These are runs of 6 systems, one row a step. Runs of the same system follow the same rule from any start.
path 1, T:
[[ 13  -8   3 -19 -11 -32   1   7 -12   7  10  11 -27  -1  13  20  -9 -14
   16 -21]
 [ -4  -8   9  -1 -10 -29  -1  11 -10  -1   9  15 -16   3  15  20 -15 -19
   17 -31]
 [  5  -7  -1   3   9 -35  -7   4 -11  -2   9   1 -11   8  14  15  -7 -22
   13 -43]
 [  8  -7   9 -13  17 -40  -2   7  -8   5  13  14  -2  11  12  13  -2 -17
    0 -38]
 [ 10 -11  18  -6   6 -26 -10   5  -5 -13  15  26   1  15   5  15   1  -8
    3 -48]
 [ 31   0  14  -3   7 -24 -14   6  -7  -8  17   9  -9  17  -1  15   8 -10
    6 -48]
 [ 32   2  22 -14   7 -25 -10  17  -3   8  19  17 -15  10   4  28   5  -4
   -1 -31]
 [ 16  -3  23  -4  -2  -9 -19  12   5   1  15  21 -20   6   4  38  -2  -3
   16 -41]]
path 2, S (8 x 20):
[[-58 -38  -2  -6 -25 -25 -19 -12   6   5  -5  32 -18  -5  34  31 -45 -14
   28 -31]
 [-20  14 -19  56   7  57 -10 -10  16  19 -21 -70  13   4  -8  -6   2 -19
   17 -11]
 [ 22  -3  -1 -36  19 -14 -16 -16  10  21  -4   3  44  24  -7 -31  17  41
  -68  32]
 [ -6 -33   4 -19 -59   4 -35 -20   8 -31  -1  54 -43 -14   5  23 -21  36
   27  -7]
 [ 11   8 -26  24 -27  41  31 -11 -25  -5 -11 -62 -14  -8 -25 -40  19 -37
   40 -11]
 [ -8   7  10 -22  11 -36  41  14 -23   7  -2  23  62  12  -2 -46  -2  12
  -69  47]
 [-41  -7  14   4 -13  17 -11   4  25 -36   4  65 -41 -46  12  49 -27  29
   35  29]
 [  0  11 -36  -7  42  39  30 -26   2  20   1 -69 -21 -21 -17 -23  39 -46
   50 -16]]
path 3, J:
[[-46 -36 -14 -39  -9  32 -11 -45  24  27 -14   2  10   4  -2 -17   0  11
    0  -8]
 [-10 -16 -20  15 -52  24  -9 -23 -11  11 -25 -39  16  20  -7 -34 -11  -1
   -7  -7]
 [-22  11  17  32 -39  34   4  18   3  12 -18  -6  35  11  -5  -6 -22  13
  -33  31]
 [-30 -11   5  -2 -12  40 -13 -20  26 -10 -13  26  14  -9  -8  -7  -4  44
  -17  38]
 [  6 -13 -18 -24 -43  34  -8 -28   5   5 -17 -12 -13  -9 -15 -24   2  28
    1  36]
 [-23   2  -5  -3 -50  31  34   4 -14  15 -18 -12   3 -16  -6 -20 -17  -5
    0  47]
 [-48   1 -18  12   5  20  16 -15  10  -6 -19  -4  21 -25   1 -24 -11  13
  -11  56]
 [ -7  -4 -24 -25   4  18  -2 -26  12  31 -19 -26  17  -2  -2 -31   5  21
  -29  48]]
path 4, B:
[[-42 -21 -18 -31  30 -28  13 -23   2   9  -1  13   7  -9  17 -12  -3 -12
    0  -1]
 [-35 -20   5  -5  16 -39  -1  -5  -2  -7   2  32  28  12  17  -4 -14  -4
  -19 -18]
 [ -1 -14  18  12  -7 -21 -24   1  -2 -20   3  30  26  25   2   2  -7  15
  -23 -31]
 [ 26  -7  20  13 -40   7 -23   1  -7 -17   0  15  12  27 -14  -3   0  18
  -14 -26]
 [ 32   4   7  16 -51  25  -4   2 -13 -19  -4  -6  -8   6 -20  -9   4  15
    6   2]
 [ 22  13 -13   9 -24  26  12  -2  -8 -17  -5 -19 -19 -16 -18 -17  10  10
   13  35]
 [ -1   9 -18 -16  11  19  25 -10   1   3  -5 -14 -13 -29 -10 -17  14   3
    8  46]
 [-28  -2 -13 -27  34   2  32 -11   5  10  -1   1   5 -21  -2 -16  12 -11
    4  23]]
path 5, X, 8 rows:
[[  6  -3 -18 -43   1  -8  24 -12  -7   2  -2   4 -16 -23  -1 -23   7  10
   -3  48]
 [-19  -8  -7 -40  26 -10  24 -11   7  -4   5  30  -1 -26   2 -13  10  13
   -5  36]
 [-30 -17 -12 -33  28   2  27 -25   2  -7   1  18  11 -15  -9 -30  17  -6
    3   3]
 [-20  -3  -4 -31  28  -4  33  -8  -5  25   1  -3  28   1  -6 -29  16 -17
  -18   2]
 [-23   4  13  -5  25   8  22   0   4   6   1  14  47   7 -12 -25  10   2
  -33   7]
 [  1   5   5   9  20  26  18  -9  -1 -16  -1  -4  37  10 -29 -37  29   4
  -18  -6]
 [ 24  26  17   2  17  27  27  16  -2  11   5 -14  22   4 -24 -14  28  -5
  -17  12]
 [ -4  30  24  25  18  42  23  20  11  -9   4   7  15 -13 -20   3  14   9
   -6  28]]
path 6, B:
[[-20 -15   2  10   6  -1 -20 -16   8  -3  -8   2  40  27  -3 -16   0   9
  -26 -27]
 [ -2  -5  16  19 -29  16  -9   5  -7   4  -9  -3  35  31 -11 -14  -7   4
  -24 -22]
 [ 13  14  14  39 -25  32   1  14  -6 -11  -6 -14  20  14 -19 -10   3   4
   -7  -6]
 [ 29  23   1  20  -5  34   4   7   0   4  -3 -33   4   2 -21 -12  16   5
   -5  15]
 [  5  19   1  -6   2  38  25   5   5  27  -6 -26  -1 -11 -12  -5  15 -10
    4  25]
 [-15  18  -4   1  31  18  31   6   3  17   3 -21  -1 -17  -4  -2  12 -26
   14   7]
 [ -8  13  -5  -8  48 -17  17   7   3  26   6 -15   8  -4  10   6   9 -21
   -5  -1]
 [-13   5  17 -11  26 -12   6  18   9  33  12  11  13   7  11  26  -4 -19
  -11 -18]]
path 7, S:
[[ 10   0  -8  -2 -23  -6 -15   7   2  26  -1 -19 -40  -6  18  35 -20 -12
   26  -5]
 [ 15  12 -18  13  -3 -15  -3   7 -11  34 -12 -53   3  11  14  -7  -9 -18
  -13   7]
 [  6   0  -7   7 -11 -34 -25   6   0   5  -9   1   2   6  22   9 -26  26
  -32  34]
 [ 13   0 -25  20 -14  -3 -25 -13   3 -21  -9 -20 -40 -17  11  10 -11  14
   26  20]
 [ 19   0 -37   4   8 -30   3 -17 -23 -11  -6 -38   1   3   5 -38   5  -7
   -6  10]
 [-18 -12  -9  14  -3 -43 -11  -6 -11 -36  -5  26  13   1  17 -11 -22  22
  -20  16]
 [ -9   3 -20  38  12  14 -13 -15   9 -50  -4  -6 -21 -23  -3  -1   3  11
   34   5]
 [ 12   1 -25  -6  44 -18  12 -23  -9 -21   2 -18  21   4 -11 -43  31  -3
  -11  -8]]
path 8, J (8 x 20):
[[-38  22  24  36  11  32  32  24   3  -5  -3   9  37  -6  -9  -3  -5  -9
  -12  15]
 [ -8  -3 -10  -3  43  32 -24 -32  36  -7  -1  -2  10  -5 -12  -6  24  29
   -5  13]
 [ 18  -6   2 -33 -31  37   2 -11   3  44  -5 -26  -6  11 -16  -9  15  -5
    2 -11]
 [-48  -6  12  25 -29  36  23   6  -4  -2 -10   2  16  -4  -8  -7 -15 -23
   16 -12]
 [-14   7 -19  42  20  25 -29 -15  22 -15 -15 -25   9  -5   1  -4  -1  24
   -3  21]
 [ 13   5  11 -27 -21  31 -10   4  18  56  -5 -15  -2   5  -2  14  -3  11
  -18  19]
 [-59 -27   5  -8 -37  25  11 -16   3   1  -8  25   5  -8   0  -5 -20  -7
   17  -8]
 [ -4  -5 -35  38  -9   8 -27 -26   3 -23 -22 -36   0  -2   4 -25 -11  21
    1  22]]
path 9, X:
[[ -2  18   0  27  45   3  -8   8  14  -5   5 -10   6  -4   2  13   8   0
    0  -4]
 [ -5   6  11  16  18  28  -8   3  16   7   4  -9   2   5  -8  16   9 -11
   16 -33]
 [ -8   7  11  22 -11  27  -3  12   6  23  -6 -22   4   8   0  15  -6 -17
    7 -17]
 [ -5   7   2  28 -13  19 -21   6  10  11 -10 -19   5   7   5  12 -14   9
   -6   4]
 [ 17   1  -1  10 -12  18 -31  -6  12   2  -5 -12  -9   5  -3   9   0  20
    2  -2]
 [ 19  -1   6  -8 -29  16 -14   0   6  11  -3  -2 -20  -2  -2  16  -5   9
    9   3]
 [ -3  -5  -4  -5 -31   9  -6  -1   1   2  -5   4 -22 -12   3  10 -14   9
   10  19]
 [ -2 -11 -18 -13 -12  -8  -9 -17   3  -3  -5  -2 -22 -14   9   1  -7  11
   12  18]]
path 10, D (8 x 20):
[[-31 -17   4 -20  11 -16  12  -8   2   0   2  30  21  -1   6  -9  -7   5
  -19   3]
 [  0 -15   6  -4 -11   1  10 -12 -11 -35   8  26   2   1 -14 -17  11  -1
   12 -30]
 [ 22   7  -7 -10  -2   0  22  -4 -17  -8  -1 -11  10   1 -16 -36  20  -1
  -13  16]
 [-10  13  26   3  -5   1  27  25  -8  12   3  14  28   6  -3   0  -7  -7
  -23   9]
 [  4  14  19  21   8  28   7  10   6 -27  11  13   1  -4 -22   9  15  -2
   15 -17]
 [ 14  15  -8 -17  25  19  19  -4   6  21   1 -25  -6 -13 -12  -8  23  -9
    4  15]
 [-26   5  14   4   6   3  13  16   1  37  -1  -6  17   7  10  15 -10 -28
   -4 -16]
 [  2   0   2  29  17  13 -24 -11  11 -19   5  -9   2  10  -6   6  12  -1
   16 -42]]
path 11, T:
[[-28 -29  25 -12 -36  32  -7  -9   5  27   0  10  10  26  -8   8  -4 -24
   21 -76]
 [ 31   3   1  21 -15 -23 -31   7 -12  28  -6 -39  18  45   8   0  -9 -14
  -23 -43]
 [ 16 -11   0 -21  22 -47 -44  -6  16   9   4  23   4  16  21  23 -10  32
  -34   3]
 [ 12 -33   0 -34 -18   3 -36 -35  13 -23   9  35 -24   3  -9   8  10  24
   23 -40]
 [ 52  -7   1 -27 -51 -11  -2   2 -25  17   5 -13 -30  15  -6  -1   4 -13
   11 -26]
 [ 16   4  15   0 -34 -37 -14  31 -10  14   3  17 -23   2  25  37 -36   4
   -7  12]
 [-10 -17 -16  12   1 -23 -31 -14   6 -22   1   7 -43 -14  22  30 -21  -1
   42 -28]
 [  6 -16 -20 -39   5 -38  12 -13 -17  28   8 -16 -25   1  14  -1   1 -41
   22 -37]]
path 12, D:
[[  6   6  46   6 -47  17  36  33 -25  -7   6  33  34  21 -27 -16   0  -7
  -21 -16]
 [ 33  34  25  35  -6  56  21  20   0 -29   5  -3  11  -4 -41 -13  30  12
    0  12]
 [ -5  32  18 -15  23  52  39  22  18  49   1 -14   8 -19 -14   8  18  -9
   -6  44]
 [-49   8  27  26  10  47  18  20  20  30   2  -4   7  -5   0  33  -9 -39
   32 -38]
 [ -8  -1 -23  26  41  42 -22 -31  24   1  -4 -49  -2   3 -13  -6  27 -12
   29 -41]
 [-16 -17 -13 -40  29  -3 -18 -25  22  68  -9 -30  27  26  11  -7   5  -6
  -30 -15]
 [-14 -29  29   1 -33   2 -40  -6   9  15  -1  23  22  43   3  17 -14  -2
   -7 -76]
 [ 60  -9  -9   0 -34  26 -48 -29   5 -18  -6 -20 -10  26 -29 -18  23  38
   -3 -20]]

Name the system that made each run.
path 13, 2 rows:
[[ -9   3   4 -15  25  28   0  -7  26  15   7   4 -17 -20  -2  21  11   0
   20   2]
 [-17  -8 -11 -11   1   6   4 -11   3  28  -5 -21 -12  -3   7   5  -1 -25
   21 -20]]
  D
path 14 (2 x 20):
[[ 40  26  16   1 -10  23  20  26  -5   9  17 -13 -48 -19 -11  32  13 -27
   45 -10]
 [ 35  22 -17 -13  22 -20  10  14  -4  15  12 -26 -54 -30  15  28   6 -21
   34  19]]
  B
path 15 (2 x 20):
[[  4   9 -12   4 -11 -28  20  13 -25  11  -5 -22  -3  -3  14  -9 -13 -22
   -4  15]
 [-14  16  11  12  19   2   5  16  11  -3   3  17   3 -13   6  20  -9  11
   -9  29]]
  B
path 16 (2 x 20):
[[ -7  34  -6  32   4  46  24  18   4  39 -16 -58  16  -6  -7  -6  -1 -14
   -9  42]
 [-60   7  23  26  31  41  -6  10  39  27  -1   6  21  -4   9  34 -14  -4
   -1  -4]]
  D
path 17, 2 rows:
[[ -3   6  15  44 -56   8  -4  21 -17 -21 -13   6  11   8   0  -1 -29  11
  -10  13]
 [  5  13  -5  19   4  32  -9  -7  16 -35  -4  10 -11 -24 -13  -1   7  40
   -1  49]]
  D
path 18 (2 x 20):
[[ 33  19  38 -11 -18  52  -1  18  15  50   0 -11  29  32 -29   5  21  10
  -31  -5]
 [-52 -18  31   5 -29  67  13 -13  17 -18   0  45  14  -7 -29  -2   5  -1
   26 -31]]
  J
path 19 (2 x 20):
[[-19   8  12   0  50   0  16   4  16 -28  18  36 -11 -28  -1  23  12  -1
   21  -1]
 [-14  -2  -1  -9  55   1  11 -10  12   8  14  -6   1  -1  -4   7  25 -31
   22 -47]]
  S
path 20 (2 x 20):
[[  1 -36  15 -24  -7  -5 -39 -26  11  -6   9  35  -2  24  -4  14   7   7
    8 -71]
 [ 21 -17  -1   8 -67 -29 -16   3 -32 -12  -5  -1  -9  27   5  -7 -23  -9
    4 -35]]
  B
path 21, 2 rows:
[[ 26  15   9 -29   3  10  33  11  -9   1  11   7  -9 -15 -17 -10  22  -5
    4  18]
 [-17   4  -6  -6  27   6  38  -4  -7 -14   7   4  -1 -22  -9 -16  16 -21
   21   2]]
  J
path 22 (2 x 20):
[[  1  -2  16  18 -22 -17  -8  20 -13  11   5  -3   0  24   9  22 -19 -31
   10 -57]
 [ 17  -1  -3   5  27 -47 -28   6  -1  11   8  -9  -2  20  22  24  -8 -10
   -7 -36]]
  T
path 23 (2 x 20):
[[-39   1  12  34  12  26   2   1  12 -16  -3  10  30   3  -7  -2  -3   0
    0 -13]
 [  3   4  11  -7  28  34  -5 -11  23  -5   6   8  10  -3 -20  -3  26  18
   -5   1]]
  S
path 24, 2 rows:
[[-19  -6  -8 -19  23 -41 -11  -2  14   3  -1  29  -8 -18  29  21 -22  27
  -20  48]
 [-21 -14 -35  10  11   4 -25 -29  15  -3  -7 -27 -44 -22  16  17  -8  -9
   49 -12]]
  S
path 25 (2 x 20):
[[ 11  13  16  20   4 -25 -11  25   5 -52  15  51 -33 -27  12  41 -18  27
   15  25]
 [ 39 -19 -16 -35  10 -13 -45 -37  18 -27  10  19 -41 -10  -4   8  21  39
   18  -9]]
  B
path 26:
[[-38 -36 -28 -10 -41   3  -1 -38 -13   5 -21 -15  11   7   6 -39 -16  -7
    4  -8]
 [-40 -10  -9  22 -30  33   2 -19   3 -15 -23  -1  28  -3  -9 -31 -14  24
  -14  34]]
  S
path 27, 2 rows:
[[-32  16 -18   9  40  19  29  -2  11  -2  -2 -15  -9 -39   2  -2   7 -12
   23  34]
 [-55 -10 -13  -5  44  -7  21 -14   6  11   0  -3   9 -13  12  -3  -4 -33
   16 -16]]
  D
path 28, 2 rows:
[[ -3 -13  -5 -15   5 -37 -11  -9  -5  -5  -5  13  24  15   8 -19  -7  22
  -39  13]
 [ 11 -10  22 -13 -23 -13  -1   3  -8 -26   9  49   2   4  -8   1  -1  18
   -8  -9]]
  D
